In the data rows, the value 128 means zero.
Here is a table of points, one per row:
[177, 103, 77, 105, 155, 117, 104, 152, 129, 159, 104, 109, 113, 148, 156, 200, 137, 171, 15, 170, 95, 111, 160, 116]
[66, 128, 101, 57, 151, 87, 158, 113, 112, 175, 156, 202, 143, 119, 114, 152, 148, 110, 164, 100, 126, 133, 167, 118]
[130, 128, 110, 141, 118, 116, 140, 123, 162, 213, 125, 68, 108, 67, 118, 154, 141, 111, 135, 126, 124, 221, 137, 182]
[152, 127, 171, 152, 153, 134, 124, 102, 144, 106, 161, 126, 167, 180, 148, 123, 59, 105, 91, 89, 113, 110, 166, 158]
[170, 106, 117, 169, 131, 115, 95, 125, 173, 163, 120, 110, 157, 171, 134, 88, 133, 130, 161, 151, 185, 108, 91, 168]
[106, 101, 107, 127, 137, 162, 169, 110, 154, 118, 144, 138, 96, 99, 121, 128, 136, 110, 113, 160, 163, 127, 111, 171]
[145, 145, 131, 135, 222, 155, 144, 150, 135, 165, 103, 165, 98, 141, 127, 93, 118, 206, 137, 153, 150, 60, 126, 162]
[90, 112, 155, 150, 90, 142, 170, 122, 162, 113, 124, 116, 99, 62, 129, 109, 125, 173, 137, 96, 80, 99, 188, 146]
[162, 121, 132, 81, 118, 174, 61, 134, 118, 108, 141, 79, 105, 83, 106, 171, 100, 121, 165, 103, 66, 115, 61, 146]
[128, 212, 90, 116, 119, 130, 131, 77, 135, 128, 181, 134, 152, 152, 128, 119, 98, 101, 72, 119, 115, 123, 102, 153]
[139, 130, 94, 154, 109, 93, 122, 182, 148, 98, 85, 128, 130, 129, 134, 110, 105, 210, 95, 86, 196, 97, 109, 146]
[102, 115, 120, 169, 135, 84, 115, 136, 81, 166, 171, 94, 100, 118, 135, 184, 76, 119, 139, 145, 99, 82, 143, 133]
[162, 130, 116, 124, 138, 162, 133, 70, 174, 154, 142, 156, 148, 119, 168, 119, 105, 116, 184, 136, 140, 134, 146, 96]
[147, 158, 190, 105, 177, 88, 115, 93, 153, 125, 84, 131, 115, 126, 145, 182, 167, 91, 174, 99, 166, 142, 141, 163]
[143, 113, 150, 95, 115, 84, 170, 152, 133, 116, 75, 145, 148, 160, 142, 89, 141, 110, 143, 171, 97, 201, 132, 105]
[153, 119, 116, 141, 169, 181, 121, 211, 146, 129, 175, 148, 99, 149, 94, 191, 128, 90, 90, 101, 139, 180, 148, 68]
[92, 135, 119, 144, 187, 119, 118, 181, 151, 165, 114, 188, 99, 161, 155, 114, 128, 83, 125, 74, 103, 101, 110, 155]
[168, 127, 128, 135, 128, 166, 153, 183, 148, 94, 167, 146, 136, 152, 63, 124, 147, 82, 122, 168, 134, 115, 98, 120]
[148, 121, 112, 118, 144, 105, 151, 104, 177, 121, 101, 149, 97, 84, 121, 170, 130, 53, 156, 168, 102, 111, 87, 52]
[104, 98, 132, 120, 111, 108, 152, 99, 100, 157, 174, 118, 135, 80, 135, 104, 130, 92, 129, 87, 138, 127, 36, 48]
[165, 169, 103, 131, 127, 174, 155, 83, 120, 114, 128, 159, 98, 57, 153, 86, 166, 131, 140, 98, 117, 97, 166, 143]
[156, 121, 146, 117, 84, 64, 148, 126, 134, 120, 83, 118, 124, 83, 175, 101, 142, 119, 112, 127, 151, 113, 98, 133]
[136, 160, 156, 136, 142, 112, 158, 79, 119, 149, 94, 168, 120, 115, 120, 115, 130, 181, 128, 168, 99, 128, 160, 79]
[132, 131, 90, 103, 90, 164, 156, 120, 149, 121, 136, 118, 144, 161, 144, 142, 73, 144, 173, 131, 99, 167, 130, 86]
[105, 145, 131, 115, 104, 147, 109, 99, 138, 141, 122, 119, 117, 163, 93, 129, 162, 161, 126, 68, 114, 139, 101, 75]
[89, 158, 123, 163, 128, 118, 94, 114, 143, 118, 77, 109, 119, 153, 90, 124, 116, 76, 78, 198, 152, 88, 214, 98]
[129, 147, 145, 126, 117, 157, 111, 149, 122, 57, 138, 107, 168, 115, 165, 165, 195, 106, 141, 156, 173, 120, 175, 42]
[145, 143, 90, 130, 64, 154, 121, 158, 69, 129, 84, 114, 159, 116, 141, 154, 136, 76, 82, 162, 128, 68, 126, 149]
[156, 142, 81, 116, 147, 90, 61, 120, 88, 105, 134, 144, 132, 142, 89, 109, 126, 138, 145, 109, 122, 124, 107, 157]
[106, 138, 106, 135, 163, 107, 169, 108, 43, 118, 117, 136, 128, 170, 123, 167, 194, 165, 94, 113, 77, 158, 109, 171]
[96, 81, 177, 125, 146, 158, 71, 113, 56, 140, 39, 123, 126, 79, 70, 111, 128, 135, 108, 167, 117, 139, 57, 93]
[159, 129, 198, 120, 170, 70, 118, 126, 103, 90, 138, 101, 129, 149, 96, 167, 134, 116, 149, 130, 142, 141, 115, 193]
[125, 157, 72, 117, 110, 74, 157, 169, 144, 156, 112, 71, 50, 147, 50, 47, 151, 110, 171, 99, 111, 150, 101, 106]
[92, 129, 153, 138, 121, 78, 181, 136, 162, 151, 129, 179, 117, 118, 106, 146, 44, 159, 89, 155, 110, 149, 96, 158]
[167, 122, 147, 127, 133, 73, 87, 143, 139, 157, 128, 186, 150, 68, 122, 98, 99, 100, 147, 103, 154, 153, 160, 122]
[131, 78, 148, 156, 161, 151, 123, 135, 112, 90, 126, 112, 95, 211, 158, 156, 131, 196, 130, 106, 149, 91, 82, 81]
[104, 131, 83, 95, 132, 143, 120, 130, 159, 126, 125, 138, 163, 93, 169, 102, 108, 109, 134, 148, 55, 111, 126, 156]
[194, 112, 104, 97, 159, 128, 100, 138, 166, 134, 156, 120, 155, 127, 135, 146, 164, 83, 74, 100, 166, 94, 165, 95]
[146, 89, 125, 138, 170, 108, 150, 170, 81, 130, 187, 105, 114, 83, 143, 141, 131, 203, 181, 171, 142, 106, 145, 128]
[142, 91, 134, 172, 141, 141, 79, 92, 104, 121, 138, 101, 78, 110, 116, 90, 138, 95, 96, 145, 128, 144, 136, 179]
[163, 143, 152, 102, 88, 79, 182, 163, 189, 127, 136, 107, 175, 97, 120, 108, 115, 117, 123, 110, 82, 113, 132, 108]
[181, 155, 134, 147, 171, 143, 184, 87, 94, 79, 131, 105, 135, 107, 146, 130, 142, 194, 110, 102, 101, 167, 164, 109]
[138, 162, 97, 172, 95, 149, 154, 129, 100, 119, 117, 152, 134, 161, 107, 146, 112, 162, 146, 169, 204, 178, 77, 95]
[107, 185, 176, 111, 67, 151, 109, 187, 123, 135, 162, 86, 118, 180, 177, 115, 121, 143, 116, 120, 141, 158, 142, 63]
[109, 154, 107, 122, 187, 108, 168, 131, 119, 135, 127, 97, 138, 128, 171, 83, 160, 116, 122, 133, 74, 109, 66, 87]
[122, 118, 132, 169, 64, 169, 96, 128, 107, 141, 134, 200, 97, 122, 105, 111, 146, 151, 118, 62, 116, 153, 143, 132]
[85, 128, 144, 131, 117, 151, 117, 138, 156, 181, 132, 103, 144, 171, 161, 146, 176, 140, 116, 140, 135, 126, 125, 162]
[162, 123, 169, 130, 84, 182, 122, 51, 94, 124, 135, 104, 149, 143, 116, 102, 76, 138, 83, 124, 164, 153, 168, 122]
[118, 120, 106, 140, 126, 130, 134, 116, 145, 159, 95, 141, 79, 173, 202, 165, 142, 108, 126, 156, 83, 128, 130, 145]
[58, 78, 76, 158, 150, 120, 62, 108, 144, 87, 161, 111, 226, 105, 143, 102, 139, 150, 104, 123, 156, 162, 133, 116]
[165, 45, 105, 166, 20, 118, 143, 121, 148, 177, 115, 172, 229, 80, 104, 202, 168, 149, 162, 92, 113, 85, 150, 153]
[113, 153, 134, 150, 119, 171, 159, 179, 109, 147, 138, 177, 113, 98, 144, 121, 155, 117, 140, 159, 130, 133, 109, 161]
[140, 115, 157, 97, 117, 112, 167, 122, 107, 165, 188, 98, 143, 133, 96, 139, 98, 136, 112, 169, 211, 124, 98, 137]
[167, 155, 123, 172, 134, 102, 110, 146, 118, 92, 139, 118, 127, 80, 143, 129, 91, 119, 106, 119, 97, 203, 123, 139]
[129, 68, 82, 76, 86, 92, 118, 123, 86, 23, 163, 145, 44, 153, 167, 110, 128, 134, 152, 120, 134, 141, 123, 172]
[104, 102, 121, 145, 127, 147, 236, 155, 114, 109, 72, 109, 153, 137, 129, 90, 152, 75, 93, 90, 185, 156, 151, 186]
[128, 144, 98, 150, 144, 110, 89, 130, 125, 151, 116, 136, 152, 91, 146, 113, 94, 128, 191, 119, 169, 156, 177, 73]
[100, 90, 140, 107, 148, 125, 107, 125, 119, 101, 43, 157, 182, 114, 151, 128, 93, 100, 136, 143, 87, 127, 124, 172]
[102, 111, 173, 122, 129, 166, 111, 185, 155, 105, 133, 116, 127, 87, 97, 104, 163, 122, 134, 155, 62, 115, 128, 132]
[58, 126, 109, 113, 101, 100, 97, 113, 187, 80, 143, 161, 76, 94, 88, 134, 162, 113, 107, 116, 137, 140, 148, 134]
[128, 112, 159, 116, 80, 139, 128, 122, 150, 79, 126, 199, 118, 173, 98, 121, 134, 123, 117, 125, 124, 162, 106, 154]
[128, 108, 118, 67, 103, 149, 105, 106, 127, 191, 119, 115, 56, 170, 142, 79, 117, 157, 99, 162, 145, 104, 160, 138]
[148, 121, 123, 121, 198, 168, 122, 113, 140, 124, 145, 130, 150, 177, 77, 134, 133, 155, 158, 116, 106, 136, 149, 115]
Along one direction, these points spread out more than along any other. How far along it is each point below, from 0 to 99? The average is 50, and the first point in the table lies past the average. One standard deviation of the points above along it is 16.
[122, 155, 137, 58, 132, 142, 109, 173, 122, 151, 132, 133, 147, 113, 120, 129, 142, 237, 121, 116, 170, 136, 122, 152] 64
[116, 138, 176, 144, 140, 124, 73, 138, 68, 168, 207, 131, 141, 159, 155, 84, 181, 95, 125, 137, 107, 135, 142, 130] 61
[130, 112, 134, 152, 102, 125, 134, 130, 65, 161, 113, 135, 117, 167, 142, 87, 108, 75, 194, 124, 64, 100, 153, 82] 43
[126, 48, 123, 119, 150, 135, 114, 109, 106, 95, 114, 109, 132, 150, 76, 137, 85, 151, 118, 137, 141, 164, 174, 98] 67
[116, 113, 166, 135, 136, 149, 117, 114, 169, 149, 132, 139, 106, 118, 186, 129, 147, 148, 142, 145, 153, 132, 86, 102] 54
[90, 253, 134, 150, 106, 99, 78, 113, 93, 94, 164, 132, 153, 130, 110, 154, 133, 161, 90, 190, 129, 95, 96, 135] 68
[110, 160, 147, 150, 130, 127, 136, 112, 152, 128, 102, 50, 124, 172, 91, 117, 146, 156, 118, 70, 91, 90, 113, 108] 63
[107, 118, 139, 132, 143, 143, 172, 103, 114, 140, 145, 126, 144, 95, 133, 150, 79, 57, 149, 73, 183, 73, 117, 113] 38
[122, 128, 122, 136, 110, 119, 159, 89, 195, 122, 182, 97, 181, 161, 116, 116, 120, 126, 180, 186, 140, 130, 154, 187] 44
[118, 186, 115, 96, 116, 200, 117, 152, 124, 111, 55, 84, 126, 127, 141, 170, 94, 109, 181, 111, 147, 151, 110, 206] 50
[100, 142, 167, 121, 136, 91, 127, 136, 122, 79, 121, 122, 103, 148, 141, 165, 100, 121, 136, 105, 153, 59, 155, 104] 61
